Each named move below is a turn or a mirror, shown by a few rows before and after it. Which moves, in which order, take the first row of each later pair to the second? The first pair is answered.
j831:
[ 0.32 -0.66 -0.74  0.67  1.42  0.79 -0.88 -0.02 -0.53  0.67  0.33  2.08
 -0.35  0.25  0.28 -0.18 -0.28 -1.38 -1.15 -0.38  0.81  0.34  1.06  0.93
 -0.35 -0.18 -0.18  1.41]  ->  [ 0.37 -0.14 -0.32  0.27  0.22  0.33 -1.26  0.79 -1.21 -0.63  0.54  2.75
  0.59  0.67  0.73  0.27 -0.10 -1.50 -1.02 -0.12 -0.03  0.35  0.45  0.41
  0.34  0.50 -0.38  0.47]
[-1.03  0.35  0.50  0.33 -0.62 -0.12 -0.49  0.75 -0.26 -0.45  0.86  0.97
  1.11  0.18  0.75  0.44 -0.12 -1.15 -0.47  0.32  0.94 -0.95 -1.21 -1.54
 -0.13  0.36  0.77  0.35]  ->  [-1.12 -0.17  0.00  0.74  0.76  0.47 -0.17 -0.25  0.45  0.88  0.43  0.19
 -0.01 -0.32  0.14 -0.09 -0.43 -1.04 -0.47  0.06  1.91 -0.93 -0.42 -0.97
 -0.91 -0.56  0.91  1.33]
[ 0.17  0.01  0.07  0.12 -1.25 -0.70 -1.00  0.42 -0.59 -1.65  1.39  0.46
  1.16  0.49  0.21  0.74  0.74  0.23  0.06  0.15 -1.42  0.48 -0.68  0.63
  0.45  1.21 -0.44 -1.00]  ->  [-0.17 -1.13 -0.85  0.75  1.27  0.17 -0.30 -1.36  0.64  0.82  0.70 -0.94
 -0.96 -0.65 -0.87 -0.11  0.17  0.56 -0.02 -0.46  0.51  0.45  0.61  1.65
 -1.05 -0.35 -0.25  1.02]
j965:
[ 0.29  0.55  0.20 -2.10  0.70  0.62  2.39 -0.22  1.30  1.30 -1.15 -4.82
 -0.24 -1.77 -0.51 -0.47 -0.37  2.47  0.24  0.20  2.11  0.53  0.06 -2.06
 -0.70 -0.76 -0.16 -0.62]  ->  [ 0.07 -0.76 -0.81 -1.57 -1.32 -1.75 -0.04 -1.53  1.92  0.82 -0.69 -4.56
 -1.03 -1.90 -1.36  1.70  1.43  1.74  1.58 -0.41 -1.25  0.46 -0.67  0.30
 -1.30  0.14 -0.95  0.70]
[ 0.00 -0.98 -0.14  0.53  0.50  0.10 -0.33 -0.16  0.55  0.88 -0.24 -0.36
 -1.20 -0.20 -0.63  0.13  0.07 -0.18 -0.40 -0.05  0.12 -0.14  0.47  1.14
 -0.47 -0.35  0.16  0.48]  ->  [ 0.06 -0.78  0.08  0.56  0.84  0.46  0.11  0.08  0.40  0.97 -0.31 -0.48
 -1.04 -0.12 -0.50 -0.16 -0.34 -0.17 -0.70 -0.05  0.75 -0.10  0.59  0.75
 -0.43 -0.46  0.35  0.22]
[ 0.40  0.04  0.27  0.92  0.15  1.49  0.20  0.44 -0.82  0.54  0.82  2.36
 -0.37 -0.07  0.44  0.10 -0.79  0.37 -1.29  0.46  1.52  1.26  0.55  0.40
 -0.68  0.09  0.07 -0.56]  ->  [ 0.29 -0.55 -0.21  1.17 -0.79  0.34 -0.94 -0.13 -0.39  0.37  1.10  2.51
 -0.78 -0.19  0.05  1.16  0.09 -0.06 -0.55  0.12 -0.07  1.25  0.14  1.57
 -0.89  0.65 -0.41  0.09]
[ 0.66  0.93  0.19  0.75 -0.48 -1.79  1.04  0.72 -0.26 -1.18  0.42 -1.28
 -0.10 -0.31  0.17  1.26  0.66 -0.01  2.15 -0.43 -0.10  0.79 -0.54 -1.36
 -0.24  0.95 -0.62 -1.62]  ->  [ 0.63  1.09  0.39  0.64 -0.11 -1.34  1.45  0.99 -0.47 -1.13  0.34 -1.30
 -0.05 -0.17  0.28  0.80  0.29  0.18  1.95 -0.33  0.52  0.76 -0.48 -1.87
 -0.09  0.76 -0.48 -1.82]
j923:
[-0.64 -0.17  0.14 -0.35 -0.66 -0.67  0.79  0.71  0.37 -1.53 -0.03 -0.12
  0.35  0.13  1.14 -0.09 -0.37  0.51  0.14  0.57 -0.77  0.27  0.36 -0.85
  0.52  0.38 -0.35 -1.25]  ->  [-0.72 -0.25  0.07  0.12  0.05  0.05  0.65  0.87 -0.01 -1.21 -0.03  1.37
  0.06  0.24  1.22 -0.74 -0.83 -0.20 -0.56  0.45 -0.09  0.08  0.62 -0.45
  0.51  0.06 -0.22 -1.14]
[ 0.15  0.18 -0.27 -0.22  0.57  0.34  0.38  0.39 -0.11 -0.32  0.02  0.32
 -0.21  0.59  0.85 -0.48 -0.41 -0.21 -0.19 -0.18  0.45  0.23 -0.06 -0.53
  0.32 -0.49 -0.07  0.00]  ->  [-0.02 -0.04 -0.51 -0.07  0.87  0.37  0.38 -0.01  0.12  0.15 -0.02  0.06
 -0.60  0.38  0.62 -0.50 -0.36 -0.18 -0.20 -0.32  0.63  0.33  0.10 -0.24
  0.03 -0.62 -0.20  0.36]
[-0.28 -1.22 -0.30  0.86 -1.06 -0.31 -0.20 -0.78 -1.55  0.37 -1.29  1.82
 -0.57  0.45 -0.87  0.73  0.37 -1.09 -0.15 -0.70  0.39 -0.29 -1.09 -0.06
 -0.04  0.23 -0.08 -0.55]  ->  [-0.29 -1.57 -0.39  0.80 -0.96 -0.42 -0.28 -1.24 -1.17  0.83 -1.38  1.13
 -0.86  0.09 -1.17  0.91  0.60 -0.84  0.22 -0.73  0.35 -0.18 -0.97  0.13
 -0.29  0.15 -0.21 -0.18]
Pairs:
(two moves a pair)
[ 0.80  0.53  0.47 -1.00 -0.66 -0.33 -0.45  0.53  0.99  0.04 -0.18 -2.03
 -0.28 -1.23 -0.14  1.03  0.99  1.42  0.25  0.81 -0.64  0.05 -1.34 -1.11
  0.14 -0.09  0.18  0.64]  ->  [ 0.77  0.28  0.33 -0.48  1.16  0.99  0.21  0.23  0.94  1.10 -0.51 -1.29
 -1.13 -1.48 -0.21 -0.16  0.01  1.12 -0.66  0.60  1.07 -0.04 -0.51 -0.89
 -0.34 -0.97  0.61  1.30] | j923 j831
[ 0.15 -0.48  0.40 -0.27 -0.18 -0.69  1.08 -1.20  1.63 -0.14 -0.19 -2.68
  1.14 -0.51  1.42 -0.40 -0.85  1.20  0.73 -0.38  0.30  1.05 -0.88 -1.02
 -0.28 -1.34 -0.16 -1.76]  ->  [ 0.14 -0.49  0.50  0.05  0.76  0.25  1.42 -0.97  1.22  0.32 -0.27 -1.85
  0.83 -0.45  1.47 -1.31 -1.45  0.86  0.02 -0.38  1.43  1.01 -0.53 -1.10
 -0.28 -1.82 -0.02 -1.64] | j923 j831
[ 0.38 -0.59 -0.12  1.40 -0.03 -1.19 -0.26  0.92 -1.35 -0.04  0.87  1.04
  2.77  2.46  0.10  1.51  0.30 -0.18 -0.51  1.29 -0.99 -0.16  1.88 -0.10
 -0.04 -0.50  0.49 -0.04]  ->  [ 0.28 -1.24 -0.71  1.32  0.86 -1.24  0.13 -0.42  0.00  1.37  0.36 -1.38
  1.73  1.65 -0.72  1.65  0.53  0.65  0.22  0.97 -0.44 -0.03  2.36  0.28
 -1.06 -1.29  0.59  1.12] | j831 j923
[ 1.87  0.20  0.37 -0.91 -0.82 -0.33 -0.57  0.33  0.22 -0.81  0.24 -0.29
  1.20  1.05  0.34  0.98  0.64  0.31  0.60  0.11 -0.45 -0.45 -1.37 -1.29
  0.91 -0.14 -0.30 -0.69]  ->  [ 1.70 -0.91 -0.47 -0.35  0.83  0.07 -0.38 -1.33  1.29  1.16 -0.20 -1.34
 -0.45  0.33 -0.56  0.58  0.45  0.47  0.68 -0.54  0.60 -0.45 -0.45 -0.22
 -0.34 -1.27 -0.12  0.96] | j831 j965
[-2.86 -0.52 -0.31 -0.47  1.66 -1.65  0.21  1.95  1.72 -0.24  0.03 -1.45
 -0.47  0.71  0.22  1.91  0.01 -0.61  2.62  1.79 -2.67 -0.21 -0.27 -2.29
 -0.38  1.24  0.81  0.88]  ->  [-2.75 -0.06  0.20 -0.75  1.61 -1.34  0.60  2.69  1.29 -0.71  0.06 -1.00
  0.09  1.00  0.59  1.60 -0.27 -0.57  2.30  1.99 -2.37 -0.32 -0.40 -2.98
  0.13  1.29  0.91  0.18] | j831 j923
[-2.03 -0.30 -0.37  0.27  0.97 -0.75  0.94 -0.96 -0.42  1.47  1.03 -1.86
  1.04 -0.78 -0.28 -0.63  0.04  0.75 -0.94 -0.52  1.39 -1.61 -0.65 -0.42
 -0.96 -0.68  1.60  0.89]  ->  [-2.02  0.46  0.20 -0.20 -1.09 -1.68  0.18  0.22 -1.35 -0.35  1.56 -0.72
  2.29 -0.06  0.38  0.26  0.60  0.48 -0.58 -0.11 -0.27 -1.61 -1.71 -0.84
 -0.01  0.48  1.37 -0.32] | j831 j965
[-0.74  0.43 -0.30 -1.31  0.20  0.24  0.49  0.44 -1.02  0.98 -0.55 -1.70
  1.62 -0.50 -2.03 -0.25 -0.35  2.05 -0.81  1.41  0.97  2.05  0.28 -1.66
  0.36 -2.29  0.87 -1.13]  ->  [-0.72  0.30 -0.36 -0.91  0.80  1.01  0.42  0.65 -1.53  1.12 -0.44 -0.31
  1.37 -0.31 -1.77 -0.83 -0.83  1.45 -1.48  1.29  1.60  2.01  0.57 -1.43
  0.38 -2.45  0.98 -1.07] | j923 j923
[ 0.93  0.17  0.76 -0.63 -0.20 -0.99  2.52  0.03  1.50  0.48  0.33 -2.58
 -0.21  0.01  0.21  0.20 -0.23  1.73  0.17  1.13  0.18  0.61 -0.14 -0.65
 -0.51  0.81  0.07 -0.78]  ->  [ 0.91 -0.05  0.59 -0.45 -1.14 -1.80  1.81 -0.16  1.56  0.09  0.55 -2.31
 -0.15  0.04  0.13  0.89  0.34  1.55  0.64  1.09 -0.94  0.61 -0.57 -0.04
 -0.50  1.27 -0.14 -0.64] | j831 j965
[ 0.43  0.89 -0.40 -1.07 -0.85 -0.40  0.69  0.70 -0.32 -0.91  0.31 -2.14
  1.04 -0.31  0.57  0.21 -0.18  1.24  0.53  0.72  0.41  0.82 -0.16 -1.75
  0.82  0.88  0.04 -1.10]  ->  [ 0.36  0.92 -0.26 -0.51 -1.19 -0.18 -0.16  1.33 -1.38 -1.69  0.74  0.59
  1.32  0.27  0.94 -0.03 -0.40 -0.09 -0.15  0.74 -0.11  0.62 -0.43 -1.12
  1.30  1.24 -0.04 -1.20] | j965 j923
[-0.55  0.35  0.82 -1.54 -0.27 -1.50  0.69  0.31 -0.43 -0.67  0.28 -1.90
  0.93 -0.23  0.30 -0.42  0.61  0.28  0.98  0.87 -0.04 -0.79 -0.61 -1.15
  0.94  0.51  0.20 -1.44]  ->  [-0.73 -0.15  0.69 -0.25  1.67  0.14  0.40  0.40 -1.45  0.15  0.42  1.43
 -0.03 -0.07  0.25 -1.86 -0.55 -1.24 -0.83  0.50  1.57 -1.10  0.29  0.01
  0.52 -0.22  0.45 -0.63] | j923 j923
[-1.93 -0.79  0.34 -0.61  0.42 -1.03  1.41 -0.14  1.04 -0.30 -0.09 -0.38
 -0.67  0.58 -0.38 -1.10 -0.37  0.09 -1.39  0.80  1.14 -0.01 -0.89  0.14
  0.10 -2.16  1.66  0.60]  ->  [-2.01 -1.05 -0.01 -0.79 -0.34 -1.98  0.90 -0.56  1.42 -0.51  0.02 -1.00
 -0.68  0.55 -0.58 -0.21  0.31  0.27 -0.58  0.76  0.00  0.04 -1.24  0.62
  0.05 -1.83  1.44  0.92] | j923 j965
[ 1.54  0.37 -0.15  0.98  0.72  1.24  0.35  0.42  0.13  0.47 -0.94  0.40
  0.47 -0.29 -0.20  0.13 -0.71 -0.58 -0.31  0.08  1.41 -0.06  0.39  0.88
 -0.61 -1.78 -0.64 -0.50]  ->  [ 1.69  0.92  0.25  0.34 -1.07  0.15 -0.05  1.07 -0.11 -0.96 -0.62  0.07
  1.48  0.12  0.21  1.16 -0.04 -0.34  0.37  0.36 -0.18  0.00 -0.58  0.34
  0.01 -0.74 -0.89 -1.47] | j923 j831
[-0.20 -0.54  0.00 -0.74  0.06  1.32 -0.62 -1.47  0.21  0.61 -1.52  0.33
 -1.38 -0.96 -1.76 -1.75 -0.03 -1.21 -1.76 -1.76  0.74 -0.92 -0.12  0.95
 -0.77 -0.91 -1.07  0.83]  ->  [-0.11 -0.23  0.32 -0.71 -1.09  1.01 -1.40 -0.56 -0.81 -0.69 -1.03  2.16
 -0.47 -0.38 -1.37 -1.41  0.12 -1.87 -1.99 -1.55 -0.25 -1.02 -0.79  0.87
  0.12 -0.16 -1.27  0.10] | j831 j923
[ 0.59  0.16 -0.40 -0.42 -0.46  0.05 -0.58  0.12 -0.60 -0.55  0.30  0.96
  0.69  1.25  0.75 -0.18 -1.72  0.47 -0.26  0.64 -0.25 -1.50 -0.44 -0.97
  0.22  0.24  0.39 -1.70]  ->  [ 0.40 -0.80 -1.14  0.34 -0.13 -0.23 -1.58 -0.82 -0.34  0.12  0.31  1.67
 -0.47  0.99  0.14  0.11 -1.39 -0.24 -0.37  0.13 -0.70 -1.54 -0.14  0.63
 -0.44 -0.01  0.21 -0.50] | j923 j965
[-0.21  0.57 -0.30 -0.30  1.61 -0.23  0.16 -1.83 -0.40  2.40  0.22 -2.09
  0.09 -0.48 -0.77 -0.02 -1.54  1.22  0.53 -0.94  0.51 -0.09  1.22 -0.78
 -0.41 -0.85  0.49  0.91]  ->  [ 0.06  1.84  0.67 -1.14  0.03 -0.51  0.47 -0.12 -1.22  0.67  0.54 -1.63
  1.91  0.15  0.14  0.15 -1.53  1.40  0.56 -0.32 -0.18  0.03  0.30 -2.44
  0.92  0.21  0.51 -0.98] | j923 j923
[-0.66 -0.16  1.91  1.82  1.32  0.03 -0.09 -1.15 -1.63 -1.16  0.08  1.52
  1.24 -1.75 -0.42 -1.63 -1.79 -0.11  0.53 -2.36  1.74 -0.57  1.20  0.38
 -0.35  0.98 -1.25  0.40]  ->  [-0.71 -0.61  1.64  1.95  1.32 -0.35 -0.31 -1.73 -1.09 -0.76 -0.01  0.99
  0.80 -2.03 -0.82 -1.28 -1.32 -0.13  0.79 -2.47  1.46 -0.50  1.30  0.92
 -0.75  0.96 -1.38  0.84] | j831 j923
[ 1.45  0.55 -0.18 -0.40  0.64 -1.13  0.62  0.49  0.83 -0.04  0.70 -2.66
 -1.04 -1.09 -0.17  1.68  0.72  0.39  1.65  0.93 -0.85 -1.59 -1.02  1.18
 -1.11  0.38 -0.72 -0.05]  ->  [ 1.51  0.48 -0.19 -0.22  1.99 -0.13  1.32  0.32  0.92  0.85  0.41 -2.59
 -1.50 -1.35 -0.28  0.76  0.06  0.48  1.01  0.83  0.60 -1.62 -0.42  1.07
 -1.43 -0.42 -0.46  0.24] | j923 j831
[-0.71 -0.89 -1.05  0.07  0.54  1.03  0.80 -1.78  0.54  3.19  1.33  0.34
  1.33 -0.79  0.73 -0.05  1.61 -1.26 -0.80 -1.16 -2.10  1.20  0.54 -0.14
 -1.54 -1.23 -0.16  1.35]  ->  [-0.59 -0.28 -0.48 -0.07 -0.82  0.74  0.21 -0.51 -0.59  1.60  1.91  2.16
  2.50  0.01  1.45  0.18  1.59 -1.90 -1.00 -0.85 -2.98  1.07 -0.18 -0.59
 -0.58 -0.47 -0.25  0.26] | j831 j923
[ 0.21  0.53  0.58 -0.41  0.25  1.02  0.09  0.51 -0.80 -0.14 -0.22 -0.79
  0.24  0.59  0.30 -0.25 -0.66 -0.19  0.63  0.27  1.21 -0.65 -0.36 -0.44
  0.67  0.01  1.09  0.05]  ->  [-0.09 -0.27 -0.16  0.15 -0.41 -0.06 -1.16 -0.41 -0.47 -0.01 -0.04 -0.46
 -0.52  0.49 -0.18  0.80  0.13 -0.69  1.19 -0.24 -0.23 -0.64 -0.60  1.09
  0.07  0.29  0.64  1.00] | j923 j965
[-0.09 -0.09  0.16 -0.66 -1.56 -2.54 -0.71 -1.33  1.72  0.39 -0.42 -2.47
  0.95 -0.20 -1.04  1.38  1.49  0.39  2.02  0.76 -0.57 -0.22 -0.13  0.73
 -0.86  0.22 -0.25  0.17]  ->  [ 0.07  1.12  1.34 -0.07 -1.30 -0.52 -0.63  1.35 -1.02 -1.25  0.14  2.82
  2.44  1.25  0.53 -0.15 -0.17 -1.34 -0.24  1.30  0.75 -0.53 -0.31 -0.06
  0.74  0.66  0.07 -1.55] | j923 j923
[ 0.65  0.01  0.13  0.45  1.55  2.67  0.46 -0.39 -0.36 -1.50 -0.17  0.81
 -0.23 -0.39 -0.98 -0.65 -0.15  0.55 -0.89 -1.99  0.55 -0.29 -2.29  1.35
 -0.23 -1.97  0.11 -1.35]  ->  [ 0.47 -0.30 -0.25  0.56  0.40  1.60 -0.64 -0.65 -0.14 -2.00  0.23  1.02
 -0.25 -0.32 -1.22  0.32  0.67  0.24 -0.27 -2.24 -1.06 -0.35 -2.88  2.23
 -0.32 -1.30 -0.12 -1.09] | j965 j831
[ 0.31 -0.34 -1.16 -0.99  0.00 -1.17 -0.20 -2.27  1.63  1.99 -1.33 -3.22
 -1.79 -1.08 -1.43  0.98 -0.19  0.93  1.06 -0.98 -1.29  0.28 -0.77  1.57
 -1.91  1.05 -1.27  1.06]  ->  [ 0.80  1.53  0.49 -2.18  0.74  0.44  2.15 -0.23  0.86  1.30 -1.62 -4.11
  0.01 -0.61 -0.22 -0.56 -1.65  2.05  0.15  0.02  1.08  0.38 -0.68 -1.73
 -0.67  0.84 -0.70 -1.26] | j965 j923
[-0.25 -1.30 -0.80  0.90 -0.29 -0.34 -0.86 -0.20 -0.59  0.31  0.11  1.09
 -0.91 -0.51 -0.52  0.43  0.36 -1.52 -0.83 -0.35 -0.69  0.34  0.26  1.83
 -1.79 -0.27 -0.95  1.94]  ->  [ 0.07  0.35  0.64  0.21 -0.52  0.88  0.38  2.03 -1.86 -1.04  0.22  1.81
  1.11  0.27  0.72 -0.56 -0.67 -1.17 -1.73  0.44  0.44  0.39 -0.12 -0.57
 -0.31  0.25 -0.45 -0.24] | j965 j831
[ 0.23  0.26 -0.19 -0.52 -0.66 -0.02 -0.19  0.49 -0.53 -0.64  0.38  1.34
  0.65  0.12  0.27  0.38  0.51 -0.84 -0.16  0.29 -0.62  0.05 -0.41  0.24
 -0.07  0.27 -0.51 -0.19]  ->  [ 0.03 -0.39 -0.62 -0.09  0.11  0.04 -0.29 -0.42  0.00  0.23  0.20  1.06
 -0.25 -0.28 -0.20  0.29  0.50 -1.02 -0.13 -0.12 -0.37  0.07  0.12  1.03
 -0.70 -0.27 -0.40  0.64] | j923 j923
[-0.08  1.76  2.39 -1.27  0.64  1.86  2.41  2.72 -1.67 -1.64 -0.07  0.47
  2.57  1.38  1.39 -1.91 -0.87 -0.11 -2.76  1.52  2.07 -0.29 -0.15 -3.09
  1.17  0.59  0.86 -3.43]  ->  [-0.86 -1.42 -0.07  0.51  4.19  2.19  1.90 -1.59  0.89  2.97 -0.87 -1.27
 -1.91 -0.48 -1.19 -2.12 -0.60 -0.34 -2.40 -0.17  3.20 -0.33  1.98  0.80
 -2.02 -1.69  0.69  1.15] | j923 j923
[ 1.12  0.72  0.39 -1.77 -0.31 -0.45  1.20 -0.32  1.27  1.95 -0.74 -4.40
  0.23  0.36  0.05 -1.18  0.94  0.73 -0.02  1.38  0.83 -0.39  0.97 -1.75
  2.04 -0.11  0.77  0.88]  ->  [ 0.92  0.19  0.01 -1.36 -2.74 -2.22 -1.07 -0.35  0.90  0.34  0.10 -2.66
  0.55  0.79 -0.04  0.56  2.28 -0.40  0.73  1.02 -2.37 -0.43 -0.22 -0.21
  2.31  1.23  0.13  1.01] | j923 j965
[ 1.30  1.89 -0.29 -0.83 -1.02  0.09  0.09 -1.61 -0.04 -0.11  0.66  1.41
 -1.62  1.57 -0.61 -0.15 -0.09 -0.81 -1.11  0.12 -0.90  1.26  0.13  0.13
  0.01  0.41 -0.25  0.85]  ->  [ 1.33  2.10 -0.07 -0.90 -0.33  0.72  0.84 -1.44 -0.06  0.22  0.50  0.96
 -1.64  1.48 -0.58 -0.71 -0.59 -0.49 -1.49  0.26  0.05  1.29  0.55 -0.38
 -0.03  0.00 -0.06  0.76] | j923 j965
[-0.68  1.24  1.01  0.42  0.90  0.46  1.92  0.90  0.38  0.20 -0.09 -0.98
  1.63  0.69  0.94 -0.61  0.66  1.14 -0.23  0.60  1.69 -0.35 -0.79 -0.49
 -0.11  0.71  0.36 -1.42]  ->  [-0.70  1.00  0.80  0.64  1.68  0.84  1.96  0.48  0.56  0.79 -0.30 -0.74
  1.16  0.64  0.74 -0.88  0.42  1.03 -0.53  0.43  2.16 -0.47 -0.45 -0.23
 -0.47  0.33  0.34 -0.94] | j831 j923
[ 0.53 -0.38 -0.55 -0.37  0.82 -0.79  0.15 -1.65  0.95  1.57 -0.20 -1.98
 -0.37 -0.40 -0.36 -0.35  0.65  0.93  0.77 -1.12 -0.31 -0.12  0.50  0.71
 -1.57 -1.01 -0.67  1.02]  ->  [ 0.70  0.30 -0.05 -1.11 -0.30 -1.36  0.44 -0.80  0.80  0.56 -0.20 -2.88
  0.77 -0.19  0.12  0.03  0.95  1.58  1.19 -0.69 -0.83  0.03 -0.14 -0.42
 -0.91 -0.41 -0.67 -0.06] | j923 j831
[-0.08  0.00  0.50  0.52  1.27  1.57  0.48  0.76 -0.65  0.06  0.86  2.10
 -0.61  0.04  0.30 -2.42  0.34 -0.28 -1.10  0.26  1.03 -0.01  0.35  0.52
  0.96 -2.40  0.00  0.92]  ->  [-0.17 -0.93 -0.38  0.47  1.09  0.47  0.15 -0.83  0.75  0.98  0.65  0.00
 -1.80 -0.74 -0.62 -1.52  1.17  0.33  0.03 -0.19  0.22  0.14  0.46  1.57
 -0.10 -2.68 -0.30  2.15] | j923 j965
